Each row is where one point has got to under a steady rotation. How many ticks took it there?
The counts run from 0 to 409.
[  4   6   9  15  13  21  25   6 -30 -65  19  -3  18  34 -13  68   4 -11
  63 -14  15 -25 -36   3  38 -12  11  16  34 -66  10  44  -1  28 -13  -8
  57   7  18 -11  29 -38  -2 -15   4  27  41  32  -3  17 -12 -11 -22  -4
   9  -7  23 -11  -9 -36 -11 -11  54   5  27 -13  -2   5   1   0  10 -10
  59  67  25 -31  -6 -44   0  33 -18  20 -30  20   6 -16  38 -36] | 351
[ 27   2   1  13 -13  14  13  -9 -14 -78  -7  22  29  25  16  43  -2 -16
  26 -28 -31  23  17   8  29  17  27  23  -4 -61 -46  52   6  61   9  -8
   6   2 -23  28  52 -30   6   0  -7  13  60  33 -25   4  -2 -17 -12   2
  25 -13  46   9  -6 -34 -18   0  21  12  30 -31  -7  30  12   1  34  47
  24   9 -38  14  33 -44   2  28  -9 -14 -57  26 -10  10   5  -8] | 390
[ 15  37  11  24   0  30  24 -15 -16 -43  40   6  -4  24 -10  54 -18 -15
  61   3  25 -19 -58  14  24   7  22  15  -1 -62  13  52  21  28  13  21
  -2 -22  40  16  13 -44  23 -28   6   5  47  23 -16  -2   0 -17  -2   3
   9  18  34  -2 -16 -13 -12 -55  20  13  38  25  23 -29  13 -17  -9 -15
  25  23  29 -46 -16 -13  33  52  -4  26 -45   1  11   8  19 -50] | 301
[  4  30 -28  31  31 -10  45 -12  -3 -70   2   8  23  22  -6  33   0 -47
  30  24  23   1 -27 -20  41 -38  13  16  23 -65   2  51 -15  -2  20  -3
   2  15  24 -21  43 -64   9   1   6  12  61   2   1   1   4 -10   5 -12
  36  17  -7 -29   3 -13  -4  -7   6   9  19   2   6   6  23 -38   5 -13
  45  41   0  -1  10 -13   0  62  31  26 -40  12   6 -23  13 -49] | 246
[  0  12  -8  23  45   6  27  10 -36 -54  13 -14  31  24 -12  52   1 -36
  23 -34  35  -2 -35  26  15 -10  25  27  11 -79 -32  46 -13  41  31 -14
   2  -1  36  12  45 -65 -17   8  15  25  59  17 -43   5 -15   9 -13 -51
  49 -24   8  23   5 -28  -6 -54  17  10   2  -5 -29   0  13  -8  15  -7
  43   8 -10   5   1 -11  -1  42  13   6 -34  28 -24   8  24 -25] | 58
[ 32   5  -1  43 -10  -3  26 -27  19 -70  10   7  21  18  -3  52  -1 -30
  53  -6   2  17 -12   7  33  -9  41  11  26 -52 -12  61   7  37   6  -6
  -9  12  24   9  29 -28  52 -27   0  28  91  28   7   6   1 -21  21   1
  44  -5  28  -3   8  -4 -29 -14  -4   0  39  18   5  16   8 -14   7   3
  55  24 -18 -13  13 -40   5  24 -20  14 -39  39  -9   8  -4 -28] | 407
[ 22  24  -5  39   9  21  15  13 -82 -66  43  -3  30   6  -6  60  -3  -3
   6   5  18 -16 -23   9  32 -20  27 -11  24 -61  10  28  -1  12 -14 -23
  44  -4   9  -1  17 -35  38   5  21  47  51  29  -6  24 -21   6  -6   3
  20   9  30  -5 -12   9 -14 -14  31 -24  35 -13  -1   6  27 -15   2   9
  24   5  12 -13   6 -50  -1  58 -10  16 -65  25  19  36  23 -33] | 135
[  3  25 -28  10  43   1  15  -2 -23 -51   3   9   8  30 -18  24   8 -48
  37  -6  37 -25 -32  18  19 -31  -5  37  -6 -75  12  52   4  35   9   9
  14 -10  16 -31  59 -83  -7 -35   2  -5  36  32 -25   6  -2 -12   1  -6
  16 -24   3 -27  16 -60 -46 -48  29  26   8 -11   5  20  -5  14  31  -4
  28  42 -27 -33 -24   2  -6  28  -5  27 -23   4  -2 -15   1 -29] | 15
[  2   6   4  49  17  26  12  24 -50 -35  33   2  40  51  -4  33   4 -21
  29 -14  44 -39  -7  34  19  11  -7  40  13 -72   4  28   2  46   9 -18
  44  11  -6  25  25 -55  11 -28  -2  30  40  36  -8  37 -20 -13   9   3
   6  -1  10 -14   0 -26   8 -27  17   6  34 -18 -28  12 -16 -15  -7   9
  41  20  32  -4   0 -46  -4  43 -18  41 -43  32   2  31  36 -15] | 164
[ 24   6 -22  25  27  38   3   8 -53 -61  -4  -4  25  30   0   8 -11 -18
  19 -53  30 -20 -18  26  17  -3  28  37 -13 -81 -12  33  11  54  11 -19
  14  -2 -22  -5  61 -59  25  -4   8   1  17  46 -14  17 -26 -17 -17   7
  13 -31  28   2  25 -16 -12 -34  12  -2  28 -15  -7  23  -8  -3  -1  43
  11  -9 -20 -23  17 -16   0  16 -34  22 -67  18  -5  30  27  10] | 181
[  9  46  -2 -13  -7  11  23 -14 -32 -71  22  19   3  23  -9  36 -25  -5
  26 -10  11  -6 -50   5  47  -2  15  -1 -13 -60   5  61  32  -1 -22  22
  13 -29  26  -9  57 -44  32   2   7  -5  33  28 -18 -10  13  -6 -25  33
   4   5  48 -16 -25 -16  -7 -10  42  15  38   0  36   1  25   0  19  29
   3  33 -19 -31   4 -20  22  43   7   4 -53   8  43  -8  14 -54] | 308
[ -7  16  -5  14  -4   8  13   5 -48 -29  30  -1  15  16  -1  52 -24 -20
  17 -25  29   5 -43  44  25  26  45  16  -8 -54  -9  56  23  38  -5  -1
 -15 -45  48  24  34 -45  30  -3   5  16  64  24 -40  14   6   2  -5  -4
  33 -26  33  20  -7   8 -16 -22   4 -17  21  24  -7  -1  20   2   8  11
   0   4 -15 -12   8 -19  26  47   4  17 -43  38  18  66   5 -26] | 102
[ 27  12 -29  16  35  21   5 -17 -43 -60  -5  -2   7   9  -6   7  18 -43
  52  -7   4 -15 -11  -9  23 -38  12  34   1 -84  -6  57  14  40   6  12
  21  17 -19 -23  51 -63   2 -23  11  13  23  27  -8   5 -15 -17 -11 -35
  25  -8  -2 -19  13 -40 -46 -39  33  16  34 -37  21  13  -2  -2  24 -18
  25  29  -9 -33 -16   0  -1  28  -3   7 -50  -4 -11 -39  23 -27] | 13
[  5  29 -26  35  41   2  35  -4  11 -59  10   3  20   5   8  44   2 -27
  35 -26   1  12 -25   6  39 -11  22  23   9 -74 -29  38   5  15  39  -4
  -7  -2  12  -3  46 -51 -12 -19  19  14  59  25 -26 -16   9 -20 -37 -46
  41 -14  41  10  12 -37 -22 -45  16  27  -3 -15  11  -5  16  -9  36 -11
  38  18 -24   5   6  -4   5  36  36 -11 -41   1 -18 -21  -4 -26] | 63
[ 20  28 -12 -14  23  21  26  12 -36 -59  32  23  22  47   7  17   2 -36
  37 -21  34 -16  -8  13  10  18 -32  24 -52 -94   6  41  -1  34  12   7
  32  -4  12  14  36 -87 -16  -7   4  -3  37  14 -20 -10 -17 -18  16  34
  -5  -3   5 -13  -8 -53  -7 -33  28  20  33 -26 -16  21   9 -15  15  33
  11  33 -10  10  -1  -3  -6  45   7  14 -42   1 -13   0   2 -37] | 3
[ 19  33 -11  73   8  34  25  -9 -12 -45  53  -3  20 -22  14  29 -15  -9
  27   8  -1  -2   8  14  47 -15   9  23  12 -68   4  36  35  17  20 -13
  13   1 -15   1  33 -29  23 -50  14  31  51  44   8   8   4 -44 -12  -5
   1  -2  56  -1   3 -23 -29 -23  16   0  28 -26  13   7  14  -7  30  10
  28   6   8 -11 -10 -50  18  13  -5   7 -69  -5  -7  36   0  -8] | 143
[-12  31 -16  12  12  15   4   0 -51 -46  20  -7  18  25 -11  15 -15 -32
   0 -27  48  -8 -47  42  14  15  27  20  -6 -60 -13  50   5  46  19  18
 -23 -31  18  25  51 -66  13   3   7   4  40  19 -49  17  -3  23 -10 -26
  29  -5  12  12 -18 -16   6 -54   2  11  31   0  -1 -24  12 -10   4   3
 -11 -11  -1 -11  -4   1  16  70  19  19 -49   9  18  31  24 -39] | 287
[  38   19    3    3    1   10   15  -31  -33 -100   -4    7    8    9
  -24   39  -18  -33   29  -10   -1   19  -12   18    0  -28   37   10
  -14  -72  -16   45  -15   64   -2   11   19   -8   13   -2   40  -59
   10   12    6   -7   23   11  -25  -19  -19   11    4   12   45   -6
   16    9  -22  -38  -32  -35    6  -15   43  -19   14    0   27   -3
   23   25   17    2   -7  -14    7   -5    1   23  -37   13  -44   25
  -19   -2    0  -44] | 24
[ 44  18 -13  47   7   8  35 -33  19 -76   0  23   1  13   7  30 -24 -52
  68  13  -8   7  -6 -25  16 -29  23  30  -7 -75  -4  55  -4  37  34  -8
   4  17   3  -5  27 -37  31 -20  -6   7  60  18  20   4 -11 -25  21   2
  33   7   6 -13   7 -16 -32 -27   1   7  49  -4  16   6  18 -31   7   3
  49  13   2  -5  26 -14   8  19 -31  13 -45  12 -21 -16 -19 -26] | 222
[  7   4  -1  50   5  40   2  15 -47 -40  39  -3  39  29   2  21   6 -22
  31 -18  36 -36  -1  25  17  13  -6  47   0 -71   2  38   3  47  16 -20
  30   8 -16  30  30 -51   5 -28   5  25  32  41 -14  25 -21 -22   7  -8
   8  -3  14  -7   8 -38  -5 -29  25  10  40 -36 -36  14  -5  -9   5  15
  20   4  26   2   7 -44  -4  41  -9  30 -53  20 -13  38  30   1] | 163
[ -1  13 -26   3  16  10  23  -7 -44 -61 -12   6  11   4   1  29 -18 -21
  30 -45  -4   0 -33   0  41  13  53  26  -1 -62 -44  50  17  21  10   5
 -15 -21  11   4  62 -29   3  21   1  -1  38  26 -41   0   2  -5 -49 -26
  33 -20  41  19  -6 -26 -13 -19  26   9  16   2  10   7  27  -6  23  33
  22   5 -41 -10  30  -6  22  48  30 -21 -64  13  21   6  30 -21] | 75
[ -7  36 -32  -7  25  -2  43   0 -27 -61  -6  35   8  46  -4   8 -37 -49
  28  -8  41   1 -26   9  26  -4  11  44 -34 -69 -20  53  -4  12  15  -2
  10  -8  25 -16  62 -69   4   7 -28 -21  45  17 -12  14   9 -22  14  32
  24 -23  -8 -13  -4 -38  -4  -5  15  12  18  18 -17  23  28   0  15  54
  25  25 -31  10  42   2   9  34  17  19 -32  21  16  -1  -4 -34] | 232
[ 25  11  -1  45  14  23  18   1 -50 -71  12  -5  29  38  -9  41   9 -11
  33   3  16 -43 -15  -9  32 -15   6  16  39 -60  12  38   6  31  -4  -7
  41  27  -4   0  31 -44  37 -14  -1  36  37  28   6  16 -23 -11  -7   6
   9  17  23 -31   3 -11   2 -13  30  -6  43 -27  -3  18  -8 -27  -2  -5
  55  30  26 -24  -2 -47 -10  40 -23  22 -51  20   5  -1  44 -19] | 166
[  5  16 -10  46  -2  49   3 -13 -50 -59  16  -8   4 -16  -1  17 -19  -9
  38 -10  -1 -20 -16  20  49  -9  36  42  25 -51  -2  40  24  42  -1  -4
   7  -7 -19  -1  47 -14  33 -26  -5   4  24  50  -3  28  -8 -39 -31   3
  13 -11  54   1  -7 -17 -32 -13  22 -12  31 -18  18   7   6  14  11  25
  23   7   5 -38  14 -43  20  16 -34  11 -67  14  21  43  30  -1] | 149
[-14  37 -15   0  14  23  12   1 -39 -29  30  11   0  28 -13  20 -19 -20
  41 -21  44 -29 -56  19  40  10   9  26  -8 -61  17  49  38  18  -1  18
   2 -45  34  -5  54 -55   6 -10  -5 -12  29  36 -35   7  14 -14 -26   5
  -3 -23  30  -9  -4 -27  -9 -33  28  15  24  21  22   6   5   7   4  14
   7  29 -19 -38 -11   2  31  49  18  14 -44  -5  36  10  26 -36] | 306
[ 28  17 -20  40  13 -12  26  -4   9 -46  20  17  33  19  23  28  19 -35
  31 -24   1  16  22   2  54  -7  16  23   2 -63 -28  43  23  18  20 -17
 -13  19  -7   8  36 -44  15 -41   8  44  80  41  -1  13   4 -32  -6 -37
  30 -15  31  -8  31 -16 -21 -21   8  23  14 -20 -10  28   5 -20  33  -1
  41  17 -48   6  13 -41   1  23   2 -11 -48  20 -24   5 -13 -15] | 403
[  8  18 -12  14  35 -20  44  -3 -16 -75  10  -5  30  31 -17  72   3 -17
  25 -21  28   1 -44  -2  32 -13  22   2  24 -71 -12  38 -16  10  22 -13
  22   4  44  -1  23 -57   1  17  22  17  58  12 -21   1  -6   3 -11 -31
  43  -5  11   0   1 -18   4 -29  25   8  -3  11 -15  -2  20 -20  15 -21
  59  31   3 -11   1 -14 -13  54  28  15 -31  29  -6 -19  14 -47] | 60
[ 17  15 -12  21   5  13  42 -20 -21 -75   1  27  13   9  11  -2 -17 -59
  18  11  -2  18  13  -1   6  -5  19  46 -36 -81 -27  52  -9  38  34  -5
  -4   9 -12  10  60 -59  -4   6  -7  -4  50   9 -28   5 -10 -12  14 -10
  34 -13   1  12 -18 -27 -25  -8   7   8  29 -36 -10   9  30 -26  22  35
  -3  -4 -21  34  35 -10  12  47  24  -4 -55   8 -12   4  -2 -22] | 236
[ 37  35 -22   7  15   6  26 -36  -9 -93  -1  15   9  14 -13  31  -9 -40
  26   3  -8  19 -15  -1  35 -44   6   5   4 -71  -6  53   5  25   0  17
  10  14   0 -29  55 -73  13 -20   7  -3  43  23  -4 -26 -10  -3  -5  20
  21  -2  37 -18   0 -49 -39 -24  15   7  33 -15  37  11  16   6  38   4
  22  30 -22 -29  -6  -8  -4  15 -12  12 -38   8   4 -31 -11 -46] | 18
[  9   4   0  17  16   7  25  -9 -20 -74 -13   8   6  35  -6  65 -11 -15
  68 -32   7 -11 -46   4  39   0  39  21  34 -55 -15  44   7  27   0 -11
  19   6  17 -11  35 -22  25  -1  -7   4  48  33   2  16  -9 -13 -31   6
  29 -20  41  -1  15 -23  -8 -12  29   7  19  21   3  27   6   8   7  21
  70  46 -12 -38  19 -31   6  16 -28   8 -35  32  19  -7  32 -16] | 382
[  7  39 -45  43  22  -4  30 -25   6 -66   5  10  18  -3   3  11  -1 -52
  19  18   2  11 -10 -18  41 -37  16  37  13 -73 -11  45  -6   6  37  -2
 -25  21  -4 -20  53 -55  10 -22  11   6  61  13  -4   6   2 -22  -9 -47
  33   1  12 -17  14 -33 -26 -20   0  16   7 -15  19  14  22 -27  29  -6
  33  18 -20   1  11  -8  10  44  43   7 -48   0  -1 -15   5 -31] | 248
[ 32  27 -19  47  10  28   4 -25  -2 -61  12  -5  34  12  13   6   2 -20
  18 -16   4  -6  19  27  36 -14  11  33  16 -64 -12  47  26  45  20  -5
 -11  13 -34   8  60 -57  32 -50  -2  20  47  51   5  -3  -5 -31  -2  10
   8  -6  56 -27   6 -42 -21 -18   0   5  35 -30  20  29 -12   0  31  31
  27   4 -12 -18  -3 -37   1   6 -28  11 -52  18 -17  23   3  -2] | 174
[ 10  26 -11  12  14  39   0  -4 -75 -66  19 -16   8 -16 -16  36 -20 -11
  22 -31  10 -16 -24  31  29 -10  29   9  -9 -69 -14  42  21  39  -3   3
  26 -22   3 -15  53 -50  -1 -13  15  -5  17  41 -23   6  -7 -10 -31 -13
  17 -30  49  15 -11 -32 -42 -34  36 -19  24 -24  19   1  14  22  27  32
   1   5 -14 -49 -10 -18  16  28 -19   2 -58   3  13  22  22 -17] | 335
[ 17   1  17  30  11  50  15   3 -46 -69  31  -6  15  -2   6  47   0 -15
  48 -12 -17  -8  -8  10  18  -5  11  32  -3 -86 -10  35   3  61  16 -11
  41   1  -1  24  23 -22 -20 -17   9  17  32  32 -17  14 -14 -16 -29 -17
  23  -5  30  19 -26 -39 -39 -41  53  10  44 -47  -5 -14  10 -14  21   4
  34  14  21 -12 -13 -46  11  38  -4 -10 -62   1 -20  18  28 -14] | 347
[ 12  -2   7  16   5   7  12   3 -31 -47   5   6  34  47  12  33   0 -33
  30 -38  16   4  -1  40  12  29  23  42 -12 -61 -34  51   0  67  15 -17
   4   1   4  42  40 -40   1 -12 -11  18  58  27 -45  25  -2 -12   0  -5
  29 -32  16  23  -2 -29 -13 -16  10  13  26 -11 -43  18   1   2  15  34
  21   9 -26  20  21 -34  10  30 -12   5 -44  39  -8  39  10  -5] | 392
